Each row has a hidden score. How much does it go up from the first row of each pair to the second? 20 means little or no change, 40 a big rise and 0 a big fall. The score is a weighted sum of the row's numbers plus the product of two more (or one squared), each taken from its middle value.
tensor([-0.1, 1.2, 0.5, -0.7, 0.7, 0.9, -1.6, 0.8, 0.2, -1.6])
tensor([1.2, 1.3, -0.8, -0.1, 0.2, -0.1, -0.2, -1.0, -0.1, -0.3]) -> 22
tensor([1.1, 1.1, -1.1, -0.6, -0.2, 0.2, -0.4, -0.6, -0.6, -0.3])
tensor([0.3, 0.5, 0.9, 1.1, 1.5, -1.2, 0.1, -0.6, 1.5, -0.6]) -> 18
tensor([0.0, -1.6, 0.0, 0.5, -0.4, -1.0, 1.6, -0.3, 0.0, 1.2])
tensor([0.5, -0.1, 0.1, 1.1, 0.6, -1.8, 1.0, -1.2, 0.7, 0.4]) -> 25
tensor([-1.3, -0.7, 1.8, 1.5, 1.0, 0.0, 0.1, 0.6, 1.4, -0.2])
tensor([0.6, -0.4, -0.2, 0.6, 0.1, -2.0, 1.2, -1.2, 0.4, 0.8]) -> 27
tensor([-0.5, 1.5, 0.6, -0.3, 0.9, 1.3, -2.2, 1.0, 0.4, -1.8])
tensor([1.5, 0.1, -1.4, -0.4, -0.6, -0.8, 0.7, -1.5, -0.5, 0.8]) -> 23
tensor([0.8, -0.3, -1.8, -1.0, -1.6, 0.0, 0.6, -0.7, -1.4, 1.2])
tensor([1.2, 1.4, -0.8, -0.2, 0.2, 0.1, -0.4, -0.7, -0.1, -0.5]) -> 26
tensor([0.6, 0.4, -0.3, -1.2, -0.1, 0.1, -0.5, 0.2, -0.3, -0.4])
tensor([-1.4, -0.7, 0.5, -0.2, -0.5, 1.4, -0.4, 1.6, -0.4, 0.0]) -> 11
tensor([-2.2, -1.6, 1.4, 1.1, -0.2, 1.1, -0.5, 0.9, 0.4, 0.1])
tensor([1.6, 0.4, -1.3, -0.2, -0.3, -0.5, 0.4, -1.5, -0.5, 0.5]) -> 25
tensor([0.3, 0.9, 0.8, 0.3, 1.5, -0.5, -0.4, -0.1, 1.1, -1.0])
tensor([0.9, -0.4, -1.2, -0.2, -0.9, -1.0, 1.2, -1.2, -0.7, 1.5]) -> 20
tensor([-1.8, -0.3, 1.7, 1.0, 0.8, 0.8, -0.5, 1.3, 1.1, -0.6])
tensor([1.3, 1.1, -1.0, -0.3, 0.1, -0.1, -0.3, -0.9, -0.2, -0.2]) -> 33
tensor([0.0, 1.2, 0.4, -0.6, 0.6, 0.8, -1.6, 0.9, 0.1, -1.4])
tensor([1.3, 0.3, -0.7, 0.3, 0.1, -1.2, 0.8, -1.9, 0.2, 0.4]) -> 20
tensor([0.1, -0.9, -1.1, -0.9, -1.9, 0.2, 0.6, 0.0, -1.4, 1.4])
tensor([0.3, -0.9, -1.3, -0.8, -1.9, 0.1, 0.6, -0.1, -1.6, 1.5]) -> 20
tensor([0.8, 0.2, -0.2, -0.4, 0.4, -0.8, 0.1, -0.5, 0.2, -0.1])
tensor([-0.7, -1.9, 0.5, 0.5, -0.2, -0.4, 1.0, 0.2, 0.3, 0.9]) -> 13
tensor([1.2, 1.3, -0.5, 0.2, 0.6, -0.4, -0.3, -1.0, 0.3, -0.4])
tensor([1.5, 0.8, -1.2, -0.3, -0.3, -0.5, 0.2, -1.2, -0.4, 0.2]) -> 21
tensor([-0.4, 1.5, 0.8, -0.1, 0.9, 1.3, -2.1, 1.1, 0.5, -2.0])
tensor([-0.8, -1.4, 1.1, 1.1, 0.4, -0.5, 0.7, 0.3, 1.0, 0.4]) -> 18
tensor([-2.1, -0.6, 1.6, 0.8, 0.5, 0.9, -0.4, 1.4, 0.7, -0.5])
tensor([1.2, 0.2, -1.9, -0.9, -1.2, -0.1, 0.4, -0.8, -1.3, 0.8]) -> 34
tensor([-0.1, -1.1, 0.5, 1.0, 0.2, -1.2, 1.4, -0.5, 0.6, 0.8])
tensor([0.0, 1.2, 0.9, 0.3, 1.5, 0.2, -1.0, 0.3, 1.1, -1.5]) -> 24
tensor([0.0, 1.3, 0.7, -0.4, 1.0, 0.7, -1.4, 0.7, 0.5, -1.6])
tensor([-2.0, -0.7, 1.1, 0.4, 0.1, 1.0, -0.3, 1.6, 0.4, -0.2]) -> 8
tensor([-0.4, 1.6, 1.0, 0.1, 1.4, 1.0, -1.8, 0.9, 0.9, -2.5])
tensor([-0.5, 1.3, 0.4, -0.5, 0.6, 1.6, -2.2, 1.1, 0.1, -1.7]) -> 20
tensor([1.2, -0.1, -0.9, 0.0, -0.4, -1.3, 1.1, -1.7, -0.3, 0.9])
tensor([0.5, -0.6, -1.4, -0.9, -1.8, 0.0, 0.8, -0.5, -1.5, 1.4]) -> 20
tensor([1.1, 1.4, -0.7, -0.1, 0.2, 0.1, -0.4, -0.8, -0.1, -0.5])
tensor([-0.2, -1.1, -0.7, -0.7, -1.7, 0.3, 0.5, 0.2, -1.3, 1.3]) -> 24
tensor([0.4, -0.3, -1.5, -1.6, -1.9, 0.6, 0.1, 0.1, -2.1, 0.8])
tensor([-0.4, 1.3, 0.6, -0.4, 0.6, 1.7, -2.3, 1.1, 0.2, -1.7]) -> 23
tensor([1.2, 0.9, -1.4, -0.6, -0.5, 0.1, -0.1, -0.9, -0.8, 0.1])
tensor([-0.1, -1.1, -0.9, -0.8, -1.8, 0.3, 0.6, 0.1, -1.4, 1.4]) -> 21
tensor([0.4, -0.3, 0.3, 1.2, 0.6, -1.7, 1.1, -1.0, 1.0, 0.5])
tensor([-0.5, -1.1, 0.7, 1.1, 0.3, -1.0, 1.2, -0.2, 0.8, 0.7]) -> 15
tensor([-2.1, -0.7, 1.1, 0.5, 0.3, 1.2, -0.5, 1.6, 0.4, -0.4])
tensor([-1.8, -0.3, 1.7, 1.1, 0.8, 0.6, -0.4, 1.2, 1.0, -0.6]) -> 24
tensor([-0.3, -1.1, -0.8, -0.8, -1.8, 0.4, 0.5, 0.3, -1.4, 1.3])
tensor([1.2, 0.8, -0.4, 0.5, 0.6, -0.9, 0.3, -1.4, 0.6, -0.1]) -> 20
tensor([-1.4, -1.4, 1.0, 0.6, 0.0, 0.2, 0.4, 0.8, 0.5, 0.3])
tensor([-0.5, 1.5, 0.9, 0.0, 1.1, 1.2, -2.0, 1.0, 0.6, -2.1]) -> 24
tensor([-1.8, -0.4, 1.8, 1.2, 0.8, 0.6, -0.3, 1.2, 1.1, -0.6])
tensor([0.0, 1.2, 1.0, 0.2, 1.6, 0.2, -1.1, 0.4, 1.1, -1.6]) -> 28
tensor([-0.2, 1.3, 0.5, -0.4, 0.8, 1.2, -1.9, 0.9, 0.2, -1.8])
tensor([-1.5, -0.7, 0.5, -0.3, -0.6, 1.4, -0.3, 1.6, -0.4, 0.0]) -> 15
tensor([-0.2, 1.4, 0.9, 0.0, 1.4, 0.8, -1.6, 0.8, 0.9, -2.1])
tensor([-1.5, -0.6, 1.8, 1.2, 1.0, 0.4, -0.1, 1.1, 1.3, -0.5]) -> 13
tensor([0.9, 1.5, -0.8, -0.3, 0.1, 0.4, -0.6, -0.6, -0.3, -0.5])
tensor([0.8, -0.8, -1.0, -0.3, -0.9, -1.0, 1.4, -0.9, -0.6, 1.6]) -> 20
tensor([1.2, 0.6, -0.3, 0.7, 0.7, -1.2, 0.4, -1.6, 0.6, 0.0])
tensor([-1.3, -1.6, 0.7, 0.3, -0.3, 0.5, 0.3, 1.0, 0.0, 0.4]) -> 12
tensor([0.5, -0.7, -0.2, 0.7, 0.0, -1.8, 1.6, -1.1, 0.4, 1.0])
tensor([-0.4, 1.5, 1.0, 0.0, 1.1, 1.1, -2.0, 0.9, 0.7, -2.2]) -> 17
tensor([-0.3, -1.3, 0.5, 1.1, 0.3, -1.1, 1.2, -0.2, 0.8, 0.7])
tensor([-1.0, -0.8, 1.6, 1.6, 0.9, -0.3, 0.4, 0.4, 1.4, -0.1]) -> 16
tensor([-0.3, 1.3, 0.2, -0.7, 0.3, 1.7, -2.1, 1.1, -0.1, -1.4])
tensor([0.4, -0.2, 0.2, 1.2, 0.7, -1.7, 1.0, -1.1, 0.9, 0.4]) -> 19
tensor([-2.1, -0.4, 1.4, 0.6, 0.4, 1.0, -0.5, 1.6, 0.6, -0.5])
tensor([0.3, 1.0, 0.1, -0.9, 0.4, 0.4, -1.0, 0.3, 0.0, -1.1]) -> 33
tensor([-1.1, -1.8, 0.5, 0.2, -0.4, 0.1, 0.6, 0.8, 0.0, 0.7])
tensor([-0.2, 1.4, 0.5, -0.7, 0.8, 1.2, -1.8, 1.0, 0.3, -1.7]) -> 24
tensor([0.1, 0.2, -0.9, -2.1, -1.2, 1.1, -0.6, 0.6, -1.5, 0.0])
tensor([-1.2, -1.6, 0.9, 0.7, 0.0, -0.1, 0.6, 0.7, 0.4, 0.4]) -> 13
tensor([0.9, 0.1, -0.5, -1.2, -0.3, -0.4, 0.1, -0.3, -0.5, 0.1])
tensor([0.2, 0.8, 1.1, 0.8, 1.9, -0.7, -0.4, -0.2, 1.6, -1.0]) -> 17
tensor([1.2, 0.1, -0.5, 0.4, 0.1, -1.5, 0.9, -1.8, 0.2, 0.6])
tensor([0.4, -0.2, -1.5, -1.5, -1.8, 0.5, 0.1, 0.1, -2.1, 0.8]) -> 18
tensor([-1.2, -1.1, 0.1, -0.4, -0.8, 1.1, -0.1, 1.2, -0.6, 0.3])
tensor([-1.9, -0.2, 1.2, 0.3, 0.4, 1.5, -0.8, 1.8, 0.4, -0.7]) -> 16
tensor([-0.3, 1.3, 0.5, -0.6, 0.8, 1.0, -1.7, 0.9, 0.3, -1.7])
tensor([-0.9, -0.7, 1.5, 1.6, 1.1, -0.4, 0.5, 0.3, 1.5, -0.1]) -> 15
tensor([-1.8, -0.6, 0.9, 0.1, 0.0, 1.4, -0.5, 1.7, 0.0, -0.3])
tensor([0.5, -0.2, 0.1, 1.0, 0.5, -1.8, 1.1, -1.2, 0.9, 0.4]) -> 31
tensor([-2.1, -0.4, 1.4, 0.6, 0.4, 1.2, -0.5, 1.7, 0.6, -0.5])
tensor([1.3, 0.5, -1.6, -0.8, -0.7, 0.0, 0.0, -1.0, -1.0, 0.5]) -> 35
tensor([0.2, -0.4, 0.4, 1.4, 0.7, -1.6, 1.1, -0.7, 1.1, 0.4])
tensor([0.8, 0.1, 0.0, 1.0, 0.6, -1.6, 0.8, -1.4, 0.8, 0.3]) -> 20
tensor([-1.9, -0.9, 1.2, 0.7, 0.3, 0.7, -0.1, 1.4, 0.6, -0.2])
tensor([0.4, -0.7, -0.1, 0.8, 0.0, -1.7, 1.6, -1.0, 0.4, 0.9]) -> 30
tensor([0.1, 0.7, -0.4, -1.7, -0.6, 1.5, -1.1, 0.8, -1.0, -0.5])
tensor([-0.2, 1.3, 0.7, -0.3, 1.1, 0.7, -1.6, 0.7, 0.6, -1.8]) -> 16
tensor([0.3, 0.4, 0.7, 1.2, 1.4, -1.3, 0.3, -0.7, 1.5, -0.3])
tensor([0.4, -0.3, 0.2, 1.1, 0.6, -1.7, 1.0, -1.1, 0.9, 0.5]) -> 19
tensor([0.3, 0.2, -1.0, -2.1, -1.3, 1.0, -0.6, 0.4, -1.7, 0.1])
tensor([1.3, 0.0, -1.0, 0.1, -0.3, -1.2, 0.9, -1.7, -0.3, 0.9]) -> 17
tensor([0.4, -0.5, -1.5, -1.1, -2.0, 0.1, 0.5, -0.2, -1.8, 1.3])
tensor([1.2, 0.7, -1.5, -0.7, -0.5, 0.1, -0.1, -0.9, -0.8, 0.1]) -> 22
tensor([-2.0, -0.1, 1.3, 0.5, 0.6, 1.4, -0.9, 1.8, 0.6, -0.8])
tensor([1.1, 0.9, -1.5, -0.8, -0.6, 0.2, -0.2, -0.8, -0.9, 0.1]) -> 33
tensor([0.9, -0.1, -1.9, -0.9, -1.4, -0.1, 0.5, -0.7, -1.5, 1.1])
tensor([-1.4, -1.4, 1.0, 0.7, 0.2, 0.3, 0.3, 0.9, 0.5, 0.3]) -> 12
tensor([0.4, -0.2, 0.1, 1.1, 0.5, -1.7, 1.0, -1.1, 0.8, 0.5])
tensor([0.2, 0.5, -0.7, -2.0, -0.7, 1.1, -1.0, 0.6, -1.2, -0.4]) -> 21
tensor([-0.4, 1.3, 0.4, -0.6, 0.5, 1.8, -2.1, 1.2, -0.1, -1.5])
tensor([1.6, 0.7, -1.0, -0.2, 0.0, -0.6, 0.3, -1.5, -0.2, 0.2]) -> 22
tensor([-1.2, -0.9, 0.2, -0.5, -0.8, 1.3, -0.2, 1.4, -0.6, 0.3])
tensor([0.2, 0.9, 0.8, 0.3, 1.5, -0.5, -0.6, 0.0, 1.2, -1.1]) -> 26
tensor([0.7, -0.3, -1.6, -1.0, -1.6, -0.1, 0.6, -0.6, -1.5, 1.3])
tensor([-0.4, -1.8, 0.3, 0.5, -0.2, -0.8, 1.3, -0.1, 0.2, 1.1]) -> 16
tensor([-0.5, 1.6, 0.8, -0.1, 1.0, 1.3, -2.1, 1.1, 0.5, -2.0])
tensor([0.4, -0.8, -0.1, 0.9, 0.1, -1.7, 1.5, -1.1, 0.5, 0.9]) -> 21
tensor([0.7, -0.4, -0.2, 0.7, 0.1, -1.8, 1.3, -1.4, 0.4, 0.8])
tensor([-0.1, 1.0, -0.1, -1.3, -0.1, 1.6, -1.6, 1.0, -0.6, -1.0]) -> 22
tensor([1.0, 0.0, -0.5, 0.6, 0.2, -1.6, 1.0, -1.8, 0.2, 0.7])
tensor([1.4, 0.1, -1.7, -0.9, -1.4, -0.4, -0.1, -0.7, -1.1, 0.3]) -> 28
tensor([0.3, -0.6, -1.4, -0.8, -1.9, 0.1, 0.8, -0.3, -1.5, 1.5])
tensor([-1.0, -0.9, 0.0, -0.5, -1.0, 1.1, 0.0, 1.1, -0.9, 0.5]) -> 18
tensor([-1.2, -1.6, 1.0, 0.6, 0.0, 0.0, 0.5, 0.8, 0.5, 0.5])
tensor([0.7, 0.0, 0.0, 1.0, 0.6, -1.7, 0.8, -1.4, 0.8, 0.3]) -> 25
tensor([-2.2, -0.6, 1.4, 0.6, 0.4, 1.1, -0.5, 1.7, 0.5, -0.5])
tensor([0.4, -0.4, -1.6, -1.3, -2.0, 0.3, 0.5, -0.2, -1.9, 1.1]) -> 30
tensor([-1.5, -0.8, 0.5, -0.1, -0.5, 1.2, -0.3, 1.5, -0.2, 0.2])
tensor([-0.9, -0.1, 0.8, 0.8, 1.0, -0.7, 0.8, -0.2, 1.4, 0.0]) -> 3
tensor([-0.2, 1.0, 0.0, -1.2, 0.0, 1.4, -1.5, 1.0, -0.6, -1.1])
tensor([-1.8, -0.9, 0.5, 0.5, -0.5, 1.2, 0.0, 0.9, -0.3, 0.6]) -> 9
tensor([-2.0, -0.7, 1.3, 0.7, 0.3, 0.8, -0.2, 1.4, 0.5, -0.2])
tensor([-1.0, -1.0, 0.0, -0.5, -1.1, 1.2, -0.1, 1.2, -0.9, 0.5]) -> 29
tensor([-1.0, -1.8, 0.5, 0.3, -0.4, 0.3, 0.5, 0.8, 0.0, 0.6])
tensor([-0.1, -0.8, -1.0, -1.0, -2.0, 0.5, 0.4, 0.2, -1.6, 1.2]) -> 28
tensor([1.2, 1.0, -0.4, 0.3, 0.5, -0.7, 0.1, -1.4, 0.5, -0.2])
tensor([0.3, -0.9, -1.3, -0.8, -1.9, 0.1, 0.7, -0.2, -1.5, 1.5]) -> 21
tensor([0.6, -0.6, -1.6, -1.0, -1.8, 0.0, 0.7, -0.4, -1.5, 1.4])
tensor([-1.3, -0.6, 1.7, 1.5, 0.9, -0.1, 0.2, 0.7, 1.4, -0.2]) -> 14
tensor([0.9, -0.3, -0.8, -0.8, -0.7, -0.8, 0.6, -0.7, -0.6, 0.7])
tensor([0.3, 0.7, 0.8, 0.4, 1.5, -0.6, -0.4, -0.2, 1.1, -1.0]) -> 16
tensor([-0.5, -1.3, -0.5, -0.7, -1.5, 0.5, 0.4, 0.5, -1.2, 1.1])
tensor([-0.5, -0.6, 0.9, 1.6, 0.9, -1.2, 0.8, -0.3, 1.4, 0.2]) -> 16
tensor([0.4, 0.2, 0.6, 1.2, 1.2, -1.4, 0.4, -0.8, 1.4, -0.2])
tensor([0.5, 0.0, -1.1, -2.1, -1.3, 0.6, -0.2, 0.2, -1.8, 0.5]) -> 22
tensor([0.7, 0.0, 0.2, 0.5, 0.7, -1.7, 0.6, -0.9, 0.8, 0.1])
tensor([0.7, 0.0, 0.0, 1.0, 0.6, -1.7, 0.9, -1.4, 0.8, 0.3]) -> 19
tensor([0.5, 0.7, 0.2, -0.5, 0.7, -0.4, -0.5, 0.1, 0.4, -0.6])
tensor([-1.7, -0.5, 0.7, 0.0, -0.2, 1.6, -0.6, 1.7, 0.1, -0.3]) -> 4
tensor([-1.4, -1.3, 1.1, 0.7, 0.1, 0.2, 0.3, 0.9, 0.5, 0.3])
tensor([-0.8, -1.1, 1.4, 2.2, 1.3, 0.0, 0.5, -0.2, 1.9, -0.2]) -> 18
tensor([0.4, -1.0, -0.4, 0.3, -0.5, -1.2, 1.8, -1.0, -0.2, 1.5])
tensor([1.3, 1.2, -1.0, -0.2, 0.0, -0.2, -0.2, -0.9, -0.3, -0.1]) -> 28
tensor([0.6, 0.5, 0.7, 0.4, 1.1, -1.1, 0.1, -0.6, 1.1, -0.6])
tensor([-1.3, -1.1, 1.4, 1.0, 0.5, 0.0, 0.4, 0.7, 0.9, 0.0]) -> 12
tensor([0.2, 0.3, -0.8, -1.9, -1.0, 1.2, -0.7, 0.6, -1.4, -0.1])
tensor([0.3, -0.8, -1.3, -0.9, -1.8, 0.0, 0.8, -0.3, -1.5, 1.4]) -> 18
tensor([-0.5, -1.0, -0.5, -0.8, -1.6, 0.9, 0.2, 0.7, -1.2, 0.9])
tensor([0.7, -0.7, -1.0, -0.3, -1.0, -0.9, 1.4, -1.0, -0.7, 1.6]) -> 16
tensor([1.5, 0.8, -1.0, -0.1, 0.1, -0.5, 0.1, -1.3, -0.3, 0.0])
tensor([0.3, 0.9, 0.5, -0.4, 0.8, 0.1, -0.9, 0.3, 0.5, -1.2]) -> 19
tensor([-0.2, -1.0, -0.7, -0.9, -1.9, 0.7, 0.3, 0.4, -1.6, 1.1])
tensor([1.5, 0.1, -1.0, 0.0, -0.3, -1.2, 0.8, -1.8, -0.2, 0.7]) -> 16
tensor([0.4, -0.2, -1.4, -1.6, -1.8, 0.5, 0.1, 0.0, -2.2, 0.7])
tensor([0.5, 0.3, 0.6, 0.5, 1.0, -1.1, 0.1, -0.5, 1.0, -0.5]) -> 24
tensor([-0.7, -2.1, 0.3, 0.1, -0.6, 0.0, 0.9, 0.5, -0.2, 1.0])
tensor([-1.9, -0.1, 1.2, 0.4, 0.4, 1.4, -0.8, 1.8, 0.4, -0.8]) -> 13
tensor([1.0, 1.5, -0.5, 0.0, 0.5, 0.1, -0.5, -0.7, 0.2, -0.6])
tensor([-0.3, 1.2, 0.2, -0.8, 0.3, 1.8, -2.0, 1.1, -0.2, -1.4]) -> 18
tensor([-0.4, 1.5, 0.8, -0.2, 1.2, 1.2, -1.9, 1.0, 0.6, -2.0])
tensor([0.3, 0.5, 0.9, 1.0, 1.6, -1.1, 0.2, -0.5, 1.6, -0.5]) -> 23
tensor([0.8, 0.1, 0.0, 0.9, 0.6, -1.7, 0.9, -1.4, 0.8, 0.3])
tensor([-1.6, 0.3, 1.6, 0.2, 1.0, 2.0, -1.0, 2.0, -0.1, -0.3]) -> 9
tensor([1.0, 0.0, -1.9, -0.8, -1.3, -0.1, 0.4, -0.7, -1.4, 0.9])
tensor([-0.3, 1.5, 0.8, -0.1, 1.1, 1.2, -2.0, 1.1, 0.5, -2.0]) -> 14
